Named turns come first, each shown by rows before and after it. Which turns, in which order, take the first row of each pair that follows to the second? Write the first one first, as in the answered first pair.
kar (before -> after):
[  7  -9   3   5   1  -6  -7 -11 -13  -5  -8 -12   8]  ->  [  8 -13   0   1   6 -10   3 -12 -10   1   0  -8   9]
[ -2  -9   9 -19  10   0  17  12   2  -3  11  -2 -26]  ->  [ -2  -1  12 -18   2   4   9  15   4  -8   5  -4 -28]
[  6  -1 -12   6   7   2  19   8  11  28  20   5  16]  ->  [ 8 10 -8  4  6 11 19 20 20 23 15 11 10]
pob (before -> after):
[ -3   0 -11   9   7  17  -1   7   6   3   9  14   8]  ->  [ -3  -3 -12  14  -1  10  -6   3   0   9   2  12  14]
[ -2 -15   3   3  -9   0 -23  -1  -5  -7  -6 -14   5]  ->  [  0  -4  -2   1  -1  -7 -16  -7   0 -28   2  -3  -3]
[-10  25   4  -3 -17 -10  24   9   8   1   1  21 -20]  ->  [-14  10  11 -16 -11   9  18  27   7  24  -2   2 -15]
[ -4  17  -7  13  10   9 -12  15   0   3  -6   0  14]  ->  [ -3  22  -8  17   5   6 -11  11   2  -1  -8   1  16]
gifa (before -> after):
[-18   2   8 -24   0  11 -11  12  -3 -10  -7  -9 -15]  ->  [-20  -5  11 -19 -15   3  -2   7 -14   6  -8 -12 -10]
[  6  -4 -12   9  18 -14  13   1  22   9   6   7  22]  ->  [  6   0 -14   5  25 -11  12   6  26   1   7   8  18]
[-16  16  -4  20 -31  -8 -11   5   7   3 -30   3  -2]  ->  [-12  23  -3  20 -27  -4 -16   6  16  -9 -27   8  -6]
[-18  21   6   2   2  13  18   5  27   7   4  22   3]  ->  [-21  17   9  -1   3  19  19  10  27  11   4  19   0]
diz (before -> after):
[  5  22 -21  14   2  -8  -9 -12   6 -26   3  13  -6]  ->  [  9   3 -20  24 -10  -4 -27 -11  -5  -3 -14  -4  15]
[  2   1   3  -1  -2  -4  -1  -9  -2 -11  -2   3  -4]  ->  [  6   5  -1   3   1   0  -8  -6   2 -10  -5   1   2]
[  0   5  -6 -11  16  -6   3   0   0   3  13   6 -14]  ->  [  7   1 -11   1  15   2 -12   5   2  15   6   3   3]
[  4 -11  -1  -2   9   2  -4   1  -2   5   7  -6   4]  ->  [  1 -13   0  -8   9   0   4  -1  -5  -1   9  -5  -2]
Pairs:
Each pair is 2 to 3 turns apart.
[ 13 -10   3  -1  17 -10   6   2 -10 -28  34  -6  10]  ->  [  1 -26  11   2 -10 -10  10   6 -24   4  20 -23  14]
pob diz pob
[ -7 -25  10 -17  -7   4   0  11  -9  31   4 -19   0]  ->  [-11  -2  11  -3 -41  -7  -2   4 -12  19 -13  -7  -9]
diz kar pob
[ -2 -14  -2   2 -13  -1   2 -20 -20   0   1  -9  -7]  ->  [ -1 -12  -4   4   3  20  -2   2  -5  24   4 -10   8]
kar diz pob
[  6 -16  -1   7  15   0  -6  -5   0  23   8 -10  29]  ->  [ -1 -20   4  -8  15  -7  17  -6  -6  25  17  -3  10]
kar diz
[  1  -9   9  -5   5  19 -26  14   1  -5 -19 -12  -2]  ->  [  3  -1   4   5  -4   2 -29  -2   1 -20 -23   2  -8]
pob gifa
[ -3  -4   7  11  -5  -3 -19 -19  -7  -8 -16 -13   1]  ->  [-12  -7  14  -8   0   4 -14  -7  -6  -4 -13 -20 -11]
diz gifa pob
[  1 -13   9  -3  -2  -8  -8 -16 -16  -4  -9 -19  -1]  ->  [ 7  4 -6  0 28  1  8 -1 10 -1 14  5  3]
kar kar diz
[ 3  4 -3  2  7 11 -7 18 12 16 -3  1 15]  ->  [  4   1  -8  14 -11 -14   0  -6  -3  15  -4   7  16]
gifa pob diz
[  0 -24 -12 -18  15  14  26  11  12  22   8  -1   1]  ->  [ -2   3 -15 -10   7  16  29  15  24  11   4  18  -4]
gifa diz kar
[  4 -15  -3  -1  19 -11   2 -11  -5   7  22  -1  14]  ->  [ -5  16   4 -10   5  11  -5  20  21  -7  11   9  -7]
kar kar kar
[ -7   5   7  -1  -9   4  -9 -19 -10  -9 -20  -6   4]  ->  [ -2   5  -6  -2  19  -3  10 -22  -1 -13   4  10   4]
kar kar diz
[-15 -11   0 -10 -10   5  -7   2   0  24   4 -12   2]  ->  [ -3  11 -12  11  -9   6 -23  -4  16  -1  -5   3  12]
pob gifa diz
[  4  19  -2   5  -1  10 -26   3  10 -26 -14   5   6]  ->  [  6  -4   0 -13  18  -8  -3 -17  -8 -29   7  -1  -5]
diz kar pob
[ -4  -4  -3   7   8   3 -14  14   6  16  -5 -10  -1]  ->  [ -9   7   0   0   7   2  -8  13  10  -4  -2   1 -19]
diz diz kar
